Look-ups in named tables: a row name and a column name give one cell, copied from the table.

kivipe
          lupa     val    voki     kug
bik      25184  -52373   21716   21793
fiz      38681   31360  -31106     103
pumozu  -17193   12185   45989    2091
gozuvo    4159   74301   24975   19592
toba    -58549  -47437   54847  -29944
kogema   29462  -13791    9045   22242
naz       7321   -6076   38129   10801
sul      11333   -5954    1190  -33211

toba, lupa => -58549
pumozu, kug => 2091
naz, lupa => 7321
naz, val => -6076
toba, kug => -29944
bik, voki => 21716
naz, kug => 10801
pumozu, val => 12185
kogema, lupa => 29462
toba, voki => 54847
pumozu, lupa => -17193
gozuvo, kug => 19592
fiz, voki => -31106
bik, lupa => 25184
sul, lupa => 11333
sul, val => -5954
sul, voki => 1190
gozuvo, val => 74301
pumozu, voki => 45989
toba, val => -47437

sarupuf =
         daseki  nebupab    sop
modumum   -3.49     3.78  -3.84
pefo       2.88     1.94   2.35
rubani     5.48     1.65  -1.55
fura       1.27     1.59   3.36
binimar   -5.49     1.05   0.81
biv        2.12     2.54   3.34
maki      -0.98     2.37   0.09
bubetaz    2.05     2.09   5.64
savidam   -0.43     2.80  -2.06

nebupab of rubani = 1.65
daseki of bubetaz = 2.05
nebupab of binimar = 1.05
daseki of savidam = -0.43
sop of fura = 3.36
nebupab of fura = 1.59
daseki of biv = 2.12
nebupab of biv = 2.54
sop of bubetaz = 5.64
sop of binimar = 0.81
nebupab of modumum = 3.78
nebupab of pefo = 1.94
Which row has the largest sop? bubetaz

damin =
          rem   dil  repusof  vatoma   ter  ridoka  gigokon
fugo     -485   658     -849    -240    43    -434      275
zenipo   -518   603     -778    -246   146    -465      138
boniv    -555   534     -676    -318   118    -568       53
tomari    628  -325       45     497  -748     703      184
zupi     -169  -606      547    -445   205    -282     -706
mufa      661  -331       97     443  -750     655      113
sidi     -502   644     -825    -200    44    -384      262
velumi    -73  -122      -92     -93  -133    -117      -91
bilol     693  -422      136     337  -642     631       65
fige      674  -327      146     390  -727     688      110
vopilos  -246  -354      234    -508   229    -317     -574

zenipo, ter -> 146
vopilos, rem -> -246
fugo, dil -> 658
zenipo, rem -> -518
velumi, vatoma -> -93
fugo, repusof -> -849
zenipo, gigokon -> 138
mufa, vatoma -> 443
fige, vatoma -> 390
boniv, vatoma -> -318
mufa, repusof -> 97
boniv, ter -> 118
vopilos, ter -> 229
Which row has the largest vatoma? tomari

fen.tsv
	puzefog	fal	mufi	nus	fadis	seroto	milim	fep
natizog	0.8	0.3	0.3	0.5	0.6	0.5	0.1	0.6
fon	0.6	0.9	0.6	0.4	0.7	0.4	0.4	0.6
famo	0.9	0.4	0.5	0.6	0.4	0.3	0.2	0.2
digu	0.5	0.8	0.6	0.4	0.6	0.3	0.5	0.7
mebil	0.4	0.6	0.7	0.7	0.8	0.6	1.0	0.5
zes	0.8	0.4	0.3	0.6	0.5	0.3	0.1	0.4
nale	0.2	0.8	0.5	0.3	0.5	0.3	0.5	0.7
lim	0.9	0.1	0.3	0.4	0.6	0.6	0.4	0.7
tonisul	0.9	0.5	0.5	0.5	0.2	0.5	0.3	0.2
zome	0.4	0.1	0.7	0.7	0.7	0.7	0.8	0.6
sem	0.6	0.9	0.5	0.4	0.7	0.6	0.3	0.5
lor	0.4	0.6	0.7	0.7	0.8	0.6	1.0	0.5
kiv	0.0	0.8	0.5	0.6	0.4	0.5	0.5	0.8
fisi	0.8	0.0	0.2	0.6	0.6	0.6	0.7	0.6

fal of digu: 0.8
seroto of fon: 0.4
fep of lor: 0.5
nus of digu: 0.4
puzefog of lim: 0.9
nus of mebil: 0.7
mufi of lim: 0.3
fal of nale: 0.8
seroto of natizog: 0.5
fadis of fon: 0.7
fal of sem: 0.9
mufi of lor: 0.7
milim of tonisul: 0.3
nus of natizog: 0.5
mufi of famo: 0.5
seroto of lim: 0.6
seroto of lor: 0.6
fadis of zes: 0.5
fep of nale: 0.7
fal of fon: 0.9

